Each row has a hidden score. How much does it go up from the first row of each pair to the second? 20 means little or no change, 40 a big rise and 0 a big fall. The score is a weighted sum of the row's numbers plus the product of two more (or one squared), each taken from its middle value.
  0.29  0.11  -0.68  0.02  -0.09  -0.11  -0.46  -1.02  -0.11  0.48
  -0.01  -0.46  -0.77  -0.35  0.30  0.02  -0.37  -0.33  -0.11  0.06: 20
  -1.37  0.56  0.85  -0.77  -0.50  -0.30  0.69  0.23  -0.68  -0.31
  -0.19  0.17  -0.79  -0.23  0.45  -0.03  -0.57  0.93  0.01  0.12: 25
  0.21  -0.26  -0.18  0.46  1.25  0.43  -2.62  1.23  -0.11  -0.74
  -1.04  -0.39  -1.32  0.28  1.23  -0.12  -1.33  -0.06  0.42  0.93: 22
  0.07  -0.17  -0.61  -0.40  0.01  0.15  -0.50  0.53  -0.06  0.15
  -1.30  0.44  -1.29  0.20  0.14  0.17  -1.27  -0.71  -0.66  0.20: 23
  0.38  0.05  -0.39  1.02  -0.26  0.59  -0.56  1.50  0.01  0.40
  -0.22  1.09  -0.50  0.66  0.54  0.07  -0.33  -0.27  0.03  -0.01: 22
  2.25  1.72  2.94  -0.09  2.91  1.33  2.85  0.78  3.17  1.62
  -0.09  0.00  0.11  -1.78  0.04  -1.10  -0.45  -0.44  -0.26  0.72: 12
  0.39  0.13  -0.73  -0.55  0.13  0.09  -0.46  0.28  0.04  0.02
  1.17  -1.53  0.47  2.73  0.81  -2.12  0.32  -1.99  0.53  -2.01: 26
  -0.42  0.23  0.40  -0.37  -0.16  -0.32  -0.03  0.70  -0.31  -0.35
  0.13  -0.22  -0.49  -0.82  -0.06  -0.39  -0.19  1.04  0.09  0.02: 24
  -0.69  -0.42  -0.54  -0.65  0.03  0.19  -0.63  -0.25  -0.06  0.41
  -0.62  0.11  -0.48  -0.43  0.15  -0.23  -0.54  0.08  -0.01  0.01: 20
  -0.23  0.17  -0.45  -0.44  -0.03  -0.03  -0.56  0.25  0.14  0.08
  -0.78  0.24  -0.25  -0.57  -0.09  0.02  -0.20  0.02  -0.07  0.32: 20
  -0.26  -0.13  -0.65  -0.43  -0.02  0.06  -0.61  0.19  0.08  -0.11
  0.80  -0.18  -0.20  0.48  0.14  -0.55  -0.27  -1.26  0.41  -0.59: 24
  2.25  1.93  2.85  0.03  3.31  1.63  3.06  0.85  3.31  1.60
  -1.63  2.13  1.33  2.00  -1.20  -2.14  1.39  2.01  -1.27  -2.32: 15
  2.10  1.76  2.48  -0.17  3.03  1.43  2.90  0.83  3.11  1.73
  1.68  0.03  0.07  -0.13  -0.01  -0.68  -0.85  -0.28  0.14  -0.86: 15
  -0.53  0.88  0.67  0.16  -0.04  0.17  -0.36  0.24  -0.08  0.77
  -1.28  -0.93  0.69  0.23  -0.63  1.16  0.76  -0.87  -0.75  1.28: 25
  -1.09  0.24  0.13  -0.55  -0.44  0.15  0.20  0.01  -0.30  0.01
  1.06  0.09  1.09  -0.66  1.18  -0.35  1.07  -1.03  0.20  -0.36: 24
  1.27  0.14  0.29  -0.61  0.67  0.29  0.52  0.27  0.71  0.37
  -0.74  0.33  -0.11  0.23  -0.10  -0.67  -0.19  0.95  -0.08  -0.59: 15
  -0.14  -0.04  -0.63  0.08  -0.04  -0.11  -0.71  0.78  -0.09  0.01
  1.19  -0.23  -1.33  -0.58  0.54  0.48  -0.26  -0.06  -0.36  0.65: 34
  -0.56  -0.18  -0.14  -0.50  0.24  0.87  0.70  -0.08  -1.10  0.10
  -0.11  -0.16  -0.82  -0.48  -0.07  0.31  -0.72  -0.15  -0.01  -0.16: 13
  -0.99  -0.17  0.23  0.44  -0.16  0.01  -0.16  0.68  -0.23  -0.04
  -0.03  0.10  -0.78  0.01  0.51  0.30  -0.70  1.11  -0.02  -0.01: 22
  -0.58  0.24  -0.01  -0.16  -0.23  -0.48  -0.01  0.08  -1.50  0.21
  1.91  -2.53  1.71  2.00  1.80  -2.43  1.69  -1.93  1.89  -2.68: 25
  -0.49  0.12  -0.58  -0.90  0.10  0.27  -0.49  0.54  0.03  0.17
  -0.16  0.08  -0.69  -0.54  -0.10  -0.14  -0.67  0.42  0.05  0.00: 19
  0.46  0.24  -0.57  -0.21  0.02  0.20  -0.84  -0.23  -0.04  0.50
  -0.66  0.74  0.43  -1.69  0.18  0.97  0.73  0.24  -0.56  -0.20: 24
  0.12  0.35  -0.27  -1.63  0.26  -0.19  -0.63  0.15  1.13  -0.46
  -0.67  0.14  -0.58  -0.49  0.02  0.23  -0.69  0.83  0.01  -0.11: 22
  0.24  -0.17  0.14  0.44  0.00  -0.37  -0.92  0.99  -0.37  0.54
  1.29  0.07  0.31  -0.82  0.45  0.32  0.48  0.29  0.13  0.74: 27
  0.63  -0.18  -1.06  -0.77  -0.41  0.86  -0.71  0.12  0.43  -0.38
  -1.26  -0.43  0.86  0.30  -0.59  1.07  0.86  -1.18  -0.61  0.77: 21
  -0.51  0.71  -0.16  0.05  0.14  0.38  -1.25  1.70  -0.01  0.75
  2.22  1.67  2.87  -0.08  3.05  1.59  2.67  0.84  3.10  1.69: 25
  0.41  0.25  -0.76  -0.14  0.17  0.42  -0.66  0.67  -0.04  0.23
  0.33  -0.68  0.08  -0.75  -0.47  0.37  -0.98  0.73  0.24  0.42: 12
  -0.36  -0.07  -0.58  -0.11  0.01  0.15  -0.62  -0.73  0.12  0.31
  2.03  1.68  2.61  0.03  3.16  1.23  2.93  0.79  3.35  1.55: 20
  1.54  0.18  0.80  -0.97  1.31  -0.90  0.41  -0.67  0.49  -0.72
  -0.57  -0.12  -0.54  -0.81  -0.55  0.04  -1.05  -0.81  0.37  -0.06: 18
  0.10  -0.07  -0.67  -0.64  -0.01  0.14  -0.73  -0.84  -0.09  0.22
  0.07  0.15  -0.61  -0.29  0.12  -0.01  -0.65  -0.65  0.09  0.00: 20
  0.13  -0.02  -0.49  1.36  0.18  0.15  -0.84  1.76  -0.20  0.04
  -0.09  0.07  -0.57  -0.63  0.05  0.06  -0.59  0.48  -0.14  0.06: 18
  -1.97  0.20  2.14  -0.68  -2.06  0.51  2.16  -0.02  -2.13  0.05
  -0.70  0.52  -0.30  0.24  -0.34  -0.46  -0.39  1.14  -0.12  -0.44: 21
  -0.25  0.04  -0.88  0.30  0.21  0.02  -0.77  1.30  0.12  0.09
  0.41  0.18  -0.67  -0.58  0.01  0.16  -0.70  0.30  0.05  0.10: 21
  -0.62  0.45  -0.56  -0.96  0.05  0.33  -0.42  0.46  -0.11  0.17
  0.52  0.60  -1.62  -1.47  -0.36  -0.27  -2.04  -0.44  -0.47  0.31: 19
  -0.16  -0.02  -0.80  -0.57  0.03  0.15  -0.52  0.33  -0.06  0.05
  -1.73  -0.12  -0.50  -0.02  -0.21  -0.48  0.00  0.84  0.26  -0.29: 17
  -1.43  0.28  0.92  -0.48  -1.45  0.82  0.73  -1.28  -0.76  1.24
  1.09  0.27  0.38  -0.55  0.37  0.25  0.25  0.38  0.51  0.44: 17
  1.32  0.28  0.41  -0.61  0.59  0.27  0.52  0.37  0.64  0.46
  0.91  0.22  0.06  -0.64  0.37  -0.09  0.15  -0.16  0.30  0.03: 20
  -0.57  0.55  -0.45  0.30  -0.31  -0.97  -0.27  1.13  -0.31  -0.71
  1.47  -0.32  1.09  -0.35  1.14  -0.38  1.14  -0.33  1.13  -0.33: 24
  -1.30  0.87  -0.14  -0.58  0.09  -0.27  0.65  -0.03  -0.88  -0.43
  0.63  0.34  -0.25  1.00  0.07  0.56  -0.70  1.56  0.46  0.85: 18
  0.63  0.02  -0.46  -0.25  0.05  0.49  -0.38  0.69  0.07  0.18
  0.20  0.69  -0.68  0.03  0.42  0.35  -1.09  -1.18  0.16  0.43: 23
  -0.05  0.12  -0.65  -0.17  0.09  0.10  -0.49  -0.50  0.04  0.14
  -0.03  -0.68  -0.82  -0.33  0.02  0.37  -0.31  -0.12  0.11  0.41: 21
  -0.01  0.21  -0.81  -0.47  0.03  0.11  -0.65  -0.36  0.05  0.02
  -0.92  0.26  0.15  -0.93  -0.30  -0.43  0.62  0.47  -0.30  0.84: 15
  0.06  0.12  -0.74  -0.42  0.16  0.12  -0.71  -0.68  0.05  -0.10
  -0.23  0.15  -0.22  -1.14  0.04  0.05  0.12  -0.16  -0.45  -0.24: 21
  -0.13  0.24  -0.77  -0.36  -0.05  0.20  -0.67  0.71  0.09  0.34
  0.39  -0.40  -0.38  -1.70  0.24  -0.33  0.20  0.57  0.15  0.76: 25
  -0.77  0.45  -0.12  0.30  -0.04  -0.49  -0.23  1.10  -0.18  -0.62
  0.16  0.05  -0.52  -0.23  0.01  0.01  -0.60  -0.78  0.04  -0.08: 24
  -2.27  0.31  -0.71  -0.82  0.32  -0.70  0.36  0.21  -1.27  0.74
  0.35  -0.20  -0.82  -1.66  -0.19  -0.53  -0.51  0.38  -0.14  -0.55: 22
  0.24  0.17  -0.62  -0.11  -0.01  0.11  -0.58  -0.74  0.09  0.00
  -0.51  0.28  -0.49  -0.63  0.17  0.00  -0.68  -0.22  0.04  0.30: 15
  -2.33  -3.82  3.76  1.15  -4.39  3.16  3.56  -1.46  -4.34  3.10
  -1.22  -1.15  0.86  -0.83  -0.08  0.31  0.78  -0.68  -0.52  -0.91: 5
  0.30  0.75  -0.82  -0.45  -0.14  -0.03  -0.79  -0.62  -0.05  -0.44
  -0.29  0.59  -0.51  -1.38  0.16  0.31  0.19  0.01  0.47  -0.09: 22
  -2.06  -3.05  2.62  1.84  -2.86  2.05  2.60  -1.61  -2.76  2.84
  0.73  -1.43  -0.45  0.62  -0.50  -0.76  -0.32  -0.64  0.13  -1.03: 4
  0.73  0.57  -0.39  1.04  0.43  0.10  0.08  1.81  -0.01  -0.04
  -1.96  3.66  2.58  2.04  -2.61  -3.07  2.34  1.74  -2.66  -3.01: 13
  0.29  0.09  -0.64  -0.37  0.03  0.05  -0.56  -0.67  0.03  0.04
  0.60  -0.03  -0.29  0.18  0.53  -0.34  -0.53  -1.01  0.23  -0.61: 20
  -1.21  1.28  0.65  0.43  -0.82  -1.04  0.72  1.35  -0.70  -1.43
  -1.22  0.38  0.65  -0.43  -0.62  -0.40  0.41  0.50  -0.38  -0.36: 19
  -0.74  0.65  -0.73  -0.75  -0.33  -0.19  -1.02  0.06  -0.04  -0.05
  -0.01  0.22  -0.55  -0.86  0.19  0.12  -0.78  -0.45  0.36  0.32: 22
  0.26  -0.10  -0.36  -0.71  -0.58  -0.61  0.05  -0.45  -0.69  0.06
  -0.85  1.83  1.91  1.42  -0.58  -2.98  1.28  1.29  -1.52  -1.58: 9
  0.97  1.07  0.23  0.27  1.14  -0.54  0.23  -0.05  -0.02  -0.43
  0.15  0.05  -0.25  -0.60  0.06  0.52  -0.55  0.95  -0.28  0.37: 16
  -0.12  -0.80  -0.89  2.59  -0.12  -1.00  -0.82  1.72  -0.78  -1.00
  1.46  -0.28  0.95  -0.64  1.10  -0.13  0.99  -0.31  0.95  -0.06: 18
  0.34  0.19  -0.51  1.06  0.14  0.64  -0.46  1.45  0.16  0.75
  -0.25  0.11  -0.81  -1.04  0.41  0.19  -0.78  -0.05  -0.14  0.71: 17
  0.51  0.27  -0.80  -0.63  -0.21  0.55  -0.35  0.15  -0.13  0.22
  0.96  -0.35  0.13  0.64  0.15  -0.78  -0.14  -1.27  0.36  -0.60: 18
  -0.82  -0.03  -0.19  -0.46  -0.15  0.24  -0.08  -0.37  -0.14  0.46
  -0.74  -0.13  -0.02  -0.33  -0.18  0.33  -0.15  -0.24  -0.02  0.46: 19
  1.17  -0.15  0.12  -0.06  0.28  -0.79  -0.33  -0.22  -0.10  0.19
  -0.54  -0.09  -0.91  -0.38  0.06  0.42  -1.09  -0.09  0.00  0.53: 23
  -0.18  -0.21  -0.78  -0.29  -0.40  -0.08  -1.16  -0.47  0.63  0.06
  -1.03  -0.68  -1.38  -1.44  -0.11  -0.06  -0.61  -0.27  0.73  0.18: 23
  -0.16  0.29  0.00  -0.74  0.34  -0.21  -0.24  -0.44  -0.12  0.40
  -1.27  0.20  0.27  -0.64  -0.69  0.09  0.63  0.13  -0.64  0.14: 21
  1.10  0.81  0.22  0.23  1.07  0.74  0.12  1.12  1.09  0.97
  -2.36  -3.91  3.51  1.19  -4.44  3.17  3.75  -1.82  -4.48  2.95: 34
  1.18  0.26  0.47  -0.59  0.60  0.47  0.32  0.37  0.64  0.45
  -1.32  0.45  -0.45  -0.83  -0.21  0.01  -0.31  0.15  -1.13  -0.59: 21
  -0.17  0.21  -0.91  0.07  -0.92  -0.13  -0.73  0.49  0.40  -0.70
  0.07  -0.04  -0.04  0.11  -0.03  -0.71  -0.42  1.96  -0.15  -0.50: 13
  0.26  0.32  -0.38  -0.32  -0.15  0.25  0.10  -0.54  0.59  0.05
  1.07  0.41  -0.10  -0.98  -0.06  -0.01  -0.78  1.02  -0.36  0.00: 13
